128 stands for zero in the data rows.
A hidden rule labels the rows of this table. It goes by one to three of the table's principal directions, not those with the most spread.
[158 164 150 113 142  93  87 164 158 145 139 153 134  73 159 107 125  97
  91 108 128 116 175 140 137 108 189  84  44 160  75 116  58 166 115  87
 118 173  82 104 192 163 139 198 115  68 122 133] 3
[161 189 108 144 144 174 168 164 118 139 177 189 152 101 159 124 160  56
  93 121 151 105 204 158  96 157 211  78  43 104 138  91  84 100 132  38
 117 104  69  94 172 155 112 255  88 108 139  98] 3
[118 169 158  69 172 149 135 134 137 112  99 144  90 115 167 125 109 155
 123 104 152 149 146 165 120  97 173 163 140  77 131 117 156  98 127 156
 162 126 148 142 114 157 137 152  78  65 156 107] 2
[136 160 140 131 120 161 122 126 140 151 135 140 127 139 122 106  99 131
 121 105 127 111 121 133 118 103 142 114 105 143 115 121 146 128 152  95
 102 106 104 123 170 134 142 163 110 130 148 152] 3
[124  90 118 152  89 129 167 114  93 130 154 145 159 117  99 117 137 137
 154 156 122  88 124 129 129 154 126 119 142 126 136 129 112 130 159  98
 109  92 142 127 108 115 110 102 157 166  98 159] 2
[119 148 190  82 138  96  74 121 182 131  74 101 100 132 127 111  78 195
 133  98 111 143 120 136 134  50 118 139 151 136  59 152 135 165 159 147
 128 150 143 145 157 131 148  90 124  76 138 169] 3
[121 168 161  93 158 103  81 129 195 122  68  75 103 152 154 150 106 157
 113 101 118 181 127 135 113  80  94 125 150 123  73 160 146 139 132 170
 141 161 137 143 150 119 145 130 118  82 153 125] 1
[113 161 115 136 132 126 134 120 140 142 130 112 138 133 158 143 135 117
  89 104 151 130 121 120 126  98 115 145 154 138 140 134 167  82 105 133
 124 160 113 150 126 120 156 151 111 121 148 103] 2
[124  69 110 164 120 100 127 126 121 124 118 104 141 150  96 149 152 127
 139 148 109 139 125  77 140 148  76 133 149 142 151 136 102 164 121 140
 129 137 126 116 123 117 118  65 160 173 111 123] 2
[147 119 112 128 111 123 153 149 117 125 160 166 157  78 134 123 149  93
 122 145 118 113 144 161 130 163 165 113  90 123 127 121  64 139 113 111
 121 105 131 108 125 129 102 173 151 134  85 132] 2
[124 151 124 123 128 114 141 142 114 142 144 142 145  81 175 124 129 117
  94 114 151 112 118 150 124 123 157 144 143 135 118 128 136 107 106 125
 126 139 128 137 116 148 154 176 114 116 118 121] 2
[138 129 129 110 160 113 121 157 112 120 136 146 118 102 151 123 135 106
 110 120 137 138 144 140 139 139 183 133 100 120 140 108 107 125 101 130
 155 144 120 116 126 150 115 147 104  89 128  83] 3
[101  74 133 142 124 140 167  95 110 103  93 111 121 179  79 140 124 185
 194 161 115 130 131  96 105 144  74 140 189  90 152 139 149 142 194 133
 131  82 164 134  97 118 112  33 145 174 135 158] 3
[107 148 127 116 130 130 137 128 127 121 121 133 135 132 125 123 133 158
 138 134 109 137 134 160 110 118 129 119 125 131 107 149 133  98 167 111
 115 122 145 141 122 121 131 118 138 119 127 153] 2
[136 128  97 138 108 110 155 145 132 145 161 129 160  84 163 130 141  74
  99 126 126 111 117 149 133 147 149 129 130 131 137 133 107 123  88 135
 122 127 131 130 110 125 121 191 143 128  99 103] 2
[136 140 114 113 141 160 121 148 129 130 117 147 120 127 128 126 140 127
 128 120 101 142 136 136 147 129 144 129 104 111 135 119 120 123 131 127
 126 119 122 125 140 137 127 145 124 117 129 138] 3
[142 141  75 123 125 155 160 147  98 122 165 168 137  67 182 134 168  68
 112 146 136 113 125 161 136 184 160 151 130  96 159 114 129  91  69 145
 141 123 148 136  73 138 132 204 135 128  95 114] 3
[103 129 119 136 154 160 186 129 110 115  96 132 131 155 128 145 147 167
 163 146 111 140 171 122  79 150 114 127 158  74 137 135 138 117 208  98
 127  75 143 125 116 156 130 120 120 150 146 157] 3
[118 109 153 142  84 109 109  97 164 143 114  98 141 160  78 113  89 167
 143 123 107 118  89 115 126  83  73 116 145 173  99 160 133 160 158 128
  91 122 139 137 160  88 130  70 161 155 123 172] 2
[110 158 164 123 138 122 120 110 154 137 119  98 111 164 120 118 101 158
 124 105 141 127 147 125 112  72 130 126 133 137 111 138 159 113 162 107
 129 142 116 141 148 128 133 112 102  90 167 117] 2
[118 148 143 123 141 160 145 118 149 136 106 133 117 166 113 124 107 148
 131 107 137 135 139 117 105  87 118 136 132 116 148 122 153 127 154 120
 117 112 116 126 155 134 140 129  99 139 165 129] 1
[138 126 159 105 149 105 112 142 136 135 116 127 113 104 142 114 122 142
 118 116 124 129 156 125 138 107 158 143 117 117 109 118 101 159 129 128
 148 142 131 118 137 152 123 127 118  84 123 129] 1
[126 104 177 124 145  75  92 116 129 105  99 120 108 126 121 132 108 162
 134 132 166 132 134  97 119 109 110 137 150 145 105 127 117 171 121 138
 149 166 129 120 139 140 143  63 115 118 133 124] 3
[175  80  79 163 105 132 144 185 114 157 163 148 163  98 119 133 180  45
 100 138 102 129 134 116 166 179 138 105  76 131 167 115  40 192  63 133
 123 122 110  87 144 128  97 184 154 165  76  88] 3
[115 140 128 132 133 154 139 106 117 115 137 141 114 147 114 117 120 141
 150 135 129 111 142 127 111 127 138 138 132 119 141 120 158  96 161  94
 127 110 128 136 118 128 124 108 121 122 146 141] 1
[158 174 157 127 120 105  57 142 169 164 151 123 125 120 134  97  95  96
  75  82 139 115 115 133 145  70 160 101  70 196  83 123 119 149  92  99
 110 179  77 118 197 119 143 176 109  85 139 112] 1
[110  90 144 150 124  99 126  92  87 118 133 114 123 128 125 126 105 159
 146 145 158 105  94  90 113 148 103 159 180 153 132 121 169 130 137 133
 136 126 143 130  98 137 147  61 133 166 132 148] 1
[140 135 114 129 135 143 119 156 120 122 152 170 126 117 111 112 141 101
 120 124 110 123 148 145 146 129 178 120  67 142 146 113  89 121 117  88
 124 128 103 114 155 137 109 141 123 103 119 109] 3
[138 129 144 108 156 115 107 167 140 128 101 139 123 113 136 131 128 137
 110 104 109 150 145 131 146 108 159 131 112 119 112 124  86 157 128 124
 138 131 113 113 163 154 124 134 113  93 123 116] 3
[103 125  99 106 132 159 206 125 108 109 119 133 137 108 170 155 133 129
 148 139 135 132 116 165 117 168 140 157 191  50 165 131 159  80 135 175
 145  68 172 153  62 143 121 165 119 136 126 113] 2
[107 105  93 156 124 131 178  99  88 101 144 130 142 127 142 151 139 114
 160 165 149 105 123 113  99 193 114 133 178 102 161 120 162  90 144 125
 133  99 141 139  72 132 127 119 137 173 130 129] 3
[155 167  98 138 117 119 109 153 126 147 188 159 149  75 168 113 141  46
  70 112 149 102 120 154 146 137 183 109  69 172 130 113 112  99  55 104
 117 172  91 125 144 125 137 219 120 100 113  88] 3
[120 152 152  98 162  95  97 116 180 107  74  89  91 119 184 157 108 139
 123 119 154 160 127 116 102 106  85 163 193 104  96 145 160 152  94 196
 159 170 153 146 104 146 171 137 115 102 144 125] 1
[143 105 109 148 108  87  85 151 127 157 152 113 151 111 117 122 152  99
  92 120 106 127 111 106 185 122 124 109  85 191 122 132  87 150  83 132
 115 186  99 121 152 115 129 117 155 127 103 114] 2
[114 105 122 143 143 109 125 130 131 124 103  97 125 140 136 150 126 138
 132 123 114 137 126  90 134 133 108 145 169 121 132 134 134 141 140 137
 138 126 122 132 128 149 135  98 130 128 136 121] 3
[126 124 104 139 109 148 146 107 107 115 159 148 132 127 120 129 134 105
 141 150 148 112 111 137 124 160 124 127 122 134 158 119 146  96 107 133
 123 120 133 133 100 112 124 132 137 160 124 125] 1
[132  75 103 154 115 148 168 125  82 110 152 155 138 126  96 130 154 118
 164 168 114 110 139 117 127 189 131 135 128 105 169 112 100 138 141 109
 133  78 142 109  98 130  93  99 154 173 100 137] 1
[139 174 116 143 132 132 120 141 141 158 153 118 135 116 169 123 133  85
  85 104 140 112 142 125 124 116 152 115 108 144 119 124 143 108 109  98
 121 155  94 132 150 139 147 201 107  96 145 105] 1
[134 193 131 118 102 128  90 124 149 130 156 147 140 105 143 118 122 115
  96 110 139 112 109 177 133  95 146 110 106 168  77 140 138  80 108  96
 103 156 110 148 145  97 145 175 132 101 117 145] 3
[153 146 155 120 130 140  86 153 166 169 119 116 119 171  85 100 119 133
 105  91 103 149 142 123 151  64 133  93  58 160 112 128 103 169 136 111
 111 152  95 108 201 111 116 132 112 105 148 116] 2
[128  74  99 128 142 120 144 144 101 108 109 135 130 107 135 153 159 125
 144 155 108 153 121 110 140 184 108 155 148 102 161 123  99 153 105 176
 148 115 156 115  92 145 122 100 152 164  99 129] 1
[136 139 125 115 111 111 104 129 126 146 136 143 141  86 151 113 126 122
  96 117 141 116  93 137 152 111 128 134 122 163 116 130 135 119  84 151
 113 172 134 142 130 116 160 142 134 124 110 143] 3
[138 114 104 162 115 127 122 119 112 117 168 132 137 136 111 125 124  86
 141 147 121 108 117 120 120 175 141 103 100 155 139 116 122 121 127  95
 120 109 106 113 131 117 103 132 145 150 125 120] 1
[ 93 112 140 116 146 106 121 111 152 103  62  94 118 154 125 158 113 191
 155 128 102 160 116 106 117 109  73 154 197 110 110 156 147 133 171 160
 132 120 152 148 120 131 144  57 143 135 138 162] 3
[118 106 132 124 117 116  94 110 144 134 100  96 112 151 109 132 119 155
 136 123 122 142  88  97 157  98  67 155 168 147 130 143 158 148 105 182
 128 163 145 147 114 110 153  67 144 148 129 143] 3
[129  95 108 134 135  97 134 123 135  96 119 101 133 129 135 167 147 104
 149 162 122 158 128 120 115 188  94 117 143 110 133 135 103 145 109 175
 148 125 146 117  93 117 105 120 159 158 113 112] 1
[131  95 130 127 146 102 119 151 121 106 118 143 127 112 113 139 145 130
 141 143 109 144 158 118 141 151 142 122  96 130 127 120  60 167 129 124
 140 128 116 101 142 157 112 103 141 129 110 127] 1
[155 189 155 103 135 132  93 135 178 151 138 121 113 124 150 103 109 102
 100 104 137 128 155 155 118  92 160  89  65 141  86 127 124 136 118 115
 124 161 109 124 170 121 128 201 106  67 149 119] 2
[127 105  90 157 112 158 180 126  76 113 171 160 150 122 115 139 158  99
 142 154 134 104 134 135 131 186 151 131 126 107 176 108 118  90 128  99
 130  80 123 120  97 126  97 136 136 164 110 111] 2
[134 137 130 131 127 155 150 124 104 122 160 163 128 117 125 118 126 113
 128 130 149 102 147 140 128 143 175 127  98 119 151 101 123 102 131  94
 131 103 110 118 134 141 112 151 108 119 135 116] 1
[134 143 116 122 137 142 157 124 107 113 150 152 135 109 151 133 141 101
 130 150 154 126 147 152 102 175 155 107  97 110 141 111 125  97 122 126
 136 117 132 119 110 131 117 173 118 132 132 117] 2
[105 158 146 121 135 138 143 119 146 141 107 108 125 140 147 127 103 164
 126 104 123 123 131 131 109  90 127 145 169 113 108 142 165 111 174 114
 120 106 130 146 135 146 149 138 111 110 152 149] 1
[139  96 139 120 127 101 131 169 131 161 109 135 150  85 134 116 138 145
 102 109  90 129 140 117 163 105 146 143 120 129 116 130  61 189 130 130
 122 126 129 110 160 158 130 128 140 116  93 146] 2
[148 135 125 105 153 143 127 145 102 115 151 160 107  99 147 122 146  99
 122 137 147 134 150 150 139 161 180 135  85 106 149  96 113 116  91 138
 160 133 130 112 107 145 110 161 108 102 124  97] 1
[114  90 100 172  83 123 148 112  76 131 168 143 165 119  95 122 147 135
 146 158 119  87 105 115 142 161 113 120 133 168 138 132 121 110 149  89
  98 112 124 131 112 118 129  85 168 184  99 166] 1
[142 158 138 134  88 117  85 129 128 164 173 146 150 100 123  98 106 113
  86  96 146  92  88 144 167  88 156 108  83 205  98 120 126 116  96 101
  91 162  83 131 170 117 154 161 126 128 121 142] 1
[154 142 132 128 129 112 106 142 148 147 143 127 129 118 139 115 132  87
  98 117 146 125 142 125 134 115 144 100  85 147 124 121 110 148  88 128
 129 174 109 119 153 118 126 166 114 100 131  93] 2
Here are more rows. What is the label of each one?
[120  97 103 135 157 147 170 124  91  97 117 140 117 142 133 152 151 120
 153 158 146 148 135 110 100 184 113 152 158  83 186 111 146 117 119 156
 157 105 153 119  81 138 119 107 118 166 135 101] -> 3
[112 181 183  92 147 123  98 135 158 139 104 134 108 126 128  95 101 191
 122  94 111 119 173 153 131  42 174 122 103 135  67 141 125 117 193  69
 119 147 114 145 177 153 143 118 101  34 151 161] -> 2
[ 94  67 100 161  73 110 170  81 115 113 118  92 164 143 101 158 135 159
 172 172 115 118  74 109 120 164  32 141 219 128 137 168 151 124 148 170
 107  95 180 155  71  87 131  55 194 215  95 174] -> 2
[114  81 101 130 154 139 184 143  56 113 139 154 124 109 142 141 160 122
 127 137 152 130 125 118 148 167 159 192 168  83 213  98 139  98  94 157
 170 108 149 127  65 158 115 100 105 142 119  70] -> 2
[122 136 147 107 135 137 109 134 120 123 127 161 115 123 107 108 112 157
 131 108 121 119 127 141 155  91 167 148 113 137 126 112 123 118 141 104
 125 123 112 129 144 141 129 103 114 108 130 141] -> 1
[141 147 143 140  97 130 107 139 141 186 154 128 149 133 100  85 116 133
  97  95 109 101 124 128 153  68 144 104  79 183 103 130 114 145 145  79
  87 144  93 122 184 117 136 144 129 122 128 151] -> 2
[129 100 149 118 161 122 118 118 122 110  89 122  97 154 120 138 122 149
 138 132 156 156 128  89 117 127  98 152 151 110 159 115 147 153 110 171
 158 148 145 119 121 130 133  72 105 137 149 104] -> 3
[136 163 114 115 143 150 122 132 131 126 130 140 121 127 149 129 139 108
 119 128 137 138 138 142 122 137 139 110  99 121 131 121 145  98 116 131
 129 146 123 133 129 124 136 168 113 112 144 120] -> 3
[120 109 110 128 117 143 164 124 106 141 139 128 134 130 129 127 130 120
 123 120 143 120  99 127 149 125 129 161 165 109 178 119 159 108 102 162
 135 118 142 142  91 121 126 125 117 149 128  97] -> 2
[116 133 126 117 143 150 171 110 138 113  97 101 116 157 145 147 131 143
 151 148 134 159 129 140  68 150  85 139 179  73 139 148 172 117 148 168
 146  96 185 138  83 110 122 132 126 145 142 124] -> 2
[136 101 120 124 115 158 155 133  82 123 157 173 137 111 104 117 136 126
 137 140 131 116 117 146 152 158 164 138  98 119 168 101 107 115 120 127
 129  88 132 112 119 129 101 122 129 153 109 126] -> 1
[132 135 141 117 107 134 119 133 143 130 121 133 138 123 112 125 121 148
 132 123 106 128 123 152 141 112 129 112 118 129  95 141 102 138 148 119
 111 107 129 128 150 117 120 132 143 124 111 159] -> 1
[132 173 127 134 104 102  92 124 170 144 132 100 144 114 159 136 123 108
  96 114 135 122 110 142 126 102 103 100 136 164  71 158 139 120 105 128
 106 173 114 150 144 105 159 174 141 111 123 138] -> 3
[141 171 144 115 131 172  96 132 135 127 147 156 106 168  86 104 113 125
 127 104 134 128 137 154 145  90 169  99  61 146 129 109 137  98 137  84
 118 130  86 123 172 111 111 137  95 100 159 109] -> 3
[115 165 119 109 148 133 144 135 145 112 114 121 127 116 169 149 136 127
 127 128 117 145 152 160 109 138 144 124 139  92 107 142 132  93 148 128
 138 115 136 142 114 142 128 172 124  92 135 127] -> 1
[135  44 101 155 147 140 165 145  41 107 155 160 126 145  79 138 178 111
 148 163 143 140 143  92 155 197 144 149 103 111 226  83  93 138  99 137
 164 110 124  88  91 140  83  61 122 185 116  68] -> 2
[178 180 142 119 124 116  71 162 179 174 153 126 133 103 152 102 118  68
  66  89 126 130 134 145 140  95 163  85  41 174  82 120  89 168  79 115
 111 172  84 102 196 121 133 230 118  92 126 114] -> 1
[132 128 127 151 127 163 167 122  94 122 160 157 134 146 111 125 122 107
 135 132 164 105 142 127 109 153 162 112 106 117 169  98 135 105 141  86
 126  87 100 110 140 136 108 148  95 150 151  96] -> 3
[149 167 147 100 138 103  61 163 153 140 128 145 117  77 158 112 128 119
  84  97 118 129 137 148 167  87 171 128  86 159  75 127  91 143  90 116
 130 182 103 128 166 147 150 165 121  59 110 134] -> 3
[150 122  98 143 113 151 139 165 113 157 171 165 156 122  98 108 154  84
 104 115 102 116 140 138 169 129 177 102  52 149 162 106  76 127 114  88
 106 120  86 105 164 124  98 164 130 136 113 104] -> 2
[130  79 111 182  85 111 130  96 105 134 164 107 153 170  69 124 130 110
 148 156 134 107  96  91 126 156  80  99 126 178 151 129 134 140 129 115
 106 129 117 117 121  82 108  72 162 204 122 126] -> 2
[109  94 144 121 134 118 154 102 117 113 107 104 113 142 132 141 102 151
 147 131 160 134  98 113 117 132 103 170 199  99 159 127 170 131 119 184
 155 110 163 139  84 128 127  84 114 148 140 103] -> 2
[120 164 106 121 122 124 113 145 131 146 140 129 140  94 168 123 138 117
  95 108 112 119 113 152 154 110 150 134 129 147 106 143 143  87 113 119
 116 156 121 156 127 135 154 167 131  88 119 133] -> 3
[125 138 105 144  94 114 129 121 131 126 148 131 159 105 141 131 124 109
 123 138 122 110  89 153 113 146 114 114 147 154 101 150 134 110 121 117
 101 119 137 142 118 103 137 152 160 152 101 152] -> 3
[ 96 195 149  83 146 162 160 116 145 118 101 142 111 115 172 125 105 174
 139 113 143 124 148 180  92  90 152 146 163  80 101 142 177  74 177 122
 127 105 153 164 111 156 160 170  94  80 156 159] -> 3
[136 149 119 115 143 161 148 138 143 119 116 126 118 139 147 142 130 109
 132 130 127 155 133 153  99 150 127 120 126  89 136 131 137 124 124 150
 139  98 144 123 121 126 118 177 116 128 138 110] -> 3
[129 177 157 114 143 158 102 127 150 129 119 151 109 157 105 107 108 152
 131 105 127 121 166 135 124  77 159 100  79 136 106 118 132 112 174  68
 111 135  88 128 186 136 133 133  95  84 166 145] -> 3
[121 174 143 110 104 111  96 116 148 142 133 126 139  88 157 112 111 152
 112 117 121 107 109 160 131  97 130 121 131 163  56 150 141 107 142 114
 101 150 132 153 136 125 166 155 146 103 115 192] -> 1
